[ 89 121 161 126 126 177 160 133  71  92] -> Suk
[184 142  97 164  94 102 139 127 114 116] -> Puruf
[ 71 121 160  92 161  89 177 126 132 126] -> dufoz
[176 135 101 160 104 164 110 141 153 153] -> dube
[104 176 110 153 104 160 164 176 176 104] -> loluz
[ 71 121 160  92 161  89 141 129 107  96] -> sige
both Suk loluz: 
[160]
order: [153 176 135 101 160 104 164 110 141 153]
dube
all loluz: [176]
1 7 8
both dufoz dube: 
[160]
order: [ 71  89  92 121 126 126 132 160 161 177]
dufoz

[152 157 108 108] : Tono
[121 126 144 108] : luv
[157 108 107 152] : Rakon
[116 116 164 115] : nep
[123 136  85 105] : napus
[118 112 137 108] : leb
[144 108 127 121] : fana
[138 151 152  99] : pigus
loc: [118]
leb, 0
order: [108 108 152 157]
Tono
rev: [107 108 157]
Rakon
both Tono leb: 
[108]
order: [121 127 108 144]
fana
order: [108 121 127 144]
fana
order: [121 108 126 144]
luv

[149 139 125 130 117 115 121 118 128 136 132 128 124 143 115 112 119 142
 121 121 125 137 128 122 106 116] = megod
[101 122 127 131 140 149 117 140 126 128 121 130 128 115 125 144 133 116
 146 134 128 120 131 142 151  99] = Nevi
[106 130 123 131 137 138 101 130 123 151 127 136 125 123 113 133 122 125
 163 127 124 124 137 151 139 128] = sonur
all Nevi: [131]
3 22
asked: [101 122 127 131 140 149 117 140 126 128 121 130 128 115 125 144 133 116
 146 134 128 120 131 142 151  99]
Nevi
loc: [113]
sonur, 14
order: [106 112 115 115 116 117 118 119 121 121 121 122 124 125 125 128 128 128
 130 132 136 137 139 142 143 149]
megod

[138 142 140 141 139] : berap
[140 141 141 138 139] : tifi
[138 141 139 140 141] : tazeg
asked: [138 141 139 140 141]
tazeg
order: [142 140 138 141 139]
berap
order: [139 138 142 140 141]
berap
order: [138 139 140 141 142]
berap
rev: [140 139 141]
tazeg
asked: [140 141 141 138 139]
tifi

[124 138 132 128 135 142 124 131 116 127 105 119 124 123 126 142 127 136
 125 130 119 128 124 121 129 129 126 130 125 137 130 136 135 134 131 137
 124 124 135 127  88 126 131 124 123] : Bulu
[129 130 131 125 123 127 135 136 132 126 134 129 116 123 136 130 130 127
 135 129 148 120 136 126 127 128 129 130 128 127 131 125 125 114 132 120
 126 127 149 126 145 127 125 128 125] : Rege
[126 129 121 124 142 128 137 129 127 128 120 131 139 124 124 122 129 113
 127 129 129 131 138 128 128 131 133 128 120 130 131 129 136 131 130 129
 128 128 138 126 123 128 131 137 128] : bakit
[128 142 138 125 124 130 131 133 130 137 131 120 123 129 127 129 129 131
 129 131 128 121 139 137 128 131 128 113 128 127 129 120 128 122 128 129
 131 126 128 136 138 129 124 128 124] : mova
[138 129 130 131 124 127 120 129 138 127 127 127 137 133 128 133 127 139
 129 127 125 133 132 126 129 132 127 126 120 128 125 130 139 120 132 116
 129 125 135 127 130 128 131 123 125] : kuvan
order: [ 88 105 116 119 119 121 123 123 124 124 124 124 124 124 124 125 125 126
 126 126 127 127 127 128 128 129 129 130 130 130 131 131 131 132 134 135
 135 135 136 136 137 137 138 142 142]
Bulu
order: [128 137 131 128 123 126 138 128 128 129 130 131 136 129 131 130 120 128
 133 131 128 128 138 131 129 129 127 113 129 122 124 124 139 131 120 128
 127 129 137 128 142 124 121 129 126]
bakit
order: [128 126 129 121 124 142 128 137 129 127 128 120 131 139 124 124 122 129
 113 127 129 129 131 138 128 128 131 133 128 120 130 131 129 136 131 130
 129 128 128 138 126 123 128 131 137]
bakit

[127 124 107 124 160 178 152] -> vudes
[143 149 161 144  92 126  74] -> sel
[178 128 107 125 152 160 124] -> vuz
rev: [ 92 144 161 149 143]
sel
asked: [127 124 107 124 160 178 152]
vudes
loc: [74]
sel, 6
order: [128 160 107 152 124 178 125]
vuz
loc: [149]
sel, 1

[120 136 133 131 126 137 127 111 157 173 112 137 130 142 129 103 132 121
 123 122] -> pogub
[131 125 139 118 125 131 131 118 150 174 119 125 121 136 124 107 131 135
 116 126] -> Nup
[131 125 139 118 125 131 131 118 150 174 119 125 121 140 131 100 130 120
 118 121] -> Moti
[122 136 134 129 124 136 127 111 160 173 112 135 132 142 129 104 133 120
 121 123] -> fonor
[141 132 118 131 114 147 138 138 125 127 142 122 138 107 137 107 135 125
 131 110] -> deba
[130 134 131 132 117 130 128 120 145 170 117 125 128 142 131 115 119 125
 119 127] -> murad
[115 105  98 123 114 124 141 101 112 126 143 125 142 107 137 109 133 123
 132 141] -> vegem
[133 104  95 124 123 132 138 104 124 131 129 120 139 109 141 107 139 111
 126 105] -> lud
[122 137 136 130 124 139 127 111 155 173 113 138 131 139 128 101 129 123
 120 119] -> Tane
[119 131 158 132 118 122 128 140 150 141 132 118 132 142 147 138 138 128
 150 105] -> lem
[120 136 133 131 126 137 127 111 157 130 112 118 130 142 129 103 132 121
 123 122] -> guk
[123 122 155 124 139 111 127 130 145 128 129 125 130 142 147 133 143 129
 143 110] -> Zup
rev: [138 138 147 142 132 118 132 141]
lem
all vegem: [141]
6 19
rev: [114 131 118]
deba
rev: [111 127 139 124 130]
Tane
asked: [123 122 155 124 139 111 127 130 145 128 129 125 130 142 147 133 143 129
 143 110]
Zup
all vegem: [115]
0
rev: [130 100 131 140 121 125 119 174 150 118]
Moti

[ 98 154 118 146 126 144  98 135 107 157] = Bopu
[139 105 146 117 113 131 112 137 138 131] = Gudad
[141 141 149 136 141 103 158 131 141 110] = zoto
[149 146 142  99 158 136 110 115 141 103] = nepe
[105 101 101 134 126 118 115 110 145 106] = bugi
loc: [145]
bugi, 8
order: [141 103 149 146 142  99 158 136 110 115]
nepe
order: [134 118 110 101 145 105 115 126 106 101]
bugi
all zoto: [141]
0 1 4 8
all Bopu: [98]
0 6

[127 103 116 151 134  71 124 116 121 121]  Rem
[103 111 121 120 102  97 140 107  85 125]  vunin
[121 127 120 151 116 134 116 124  71 103]  dekid
asked: [121 127 120 151 116 134 116 124  71 103]
dekid
rev: [120 127]
dekid
order: [121 102 120 103 125 140 107  85  97 111]
vunin
order: [121 121 116 124  71 134 151 116 103 127]
Rem
asked: [127 103 116 151 134  71 124 116 121 121]
Rem
rev: [103  71 124 116]
dekid

[114 154 122 116 127 170 141 114 111 131] = visem
[121 120 122 108 138 114 149 136  94 145] = vik
[117 136 134 110 117 144 110 117 155 108] = zezo
all zezo: [117]
0 4 7
order: [111 114 114 116 122 127 131 141 154 170]
visem

[ 93 112 149 148] : neni
[159 129 117 117] : Fof
[ 85 151 117 154] : Tazaf
[129  80 134 114] : Fonop
[ 85 151 159 154] : tun
[ 93 112 116 148] : nasud
[116 113 158 123] : Von
[ 98 135 129 151] : zunu
[ 83 141 121 166] : Pev
loc: [135]
zunu, 1
all Fof: [117]
2 3
order: [114 134  80 129]
Fonop
asked: [ 98 135 129 151]
zunu

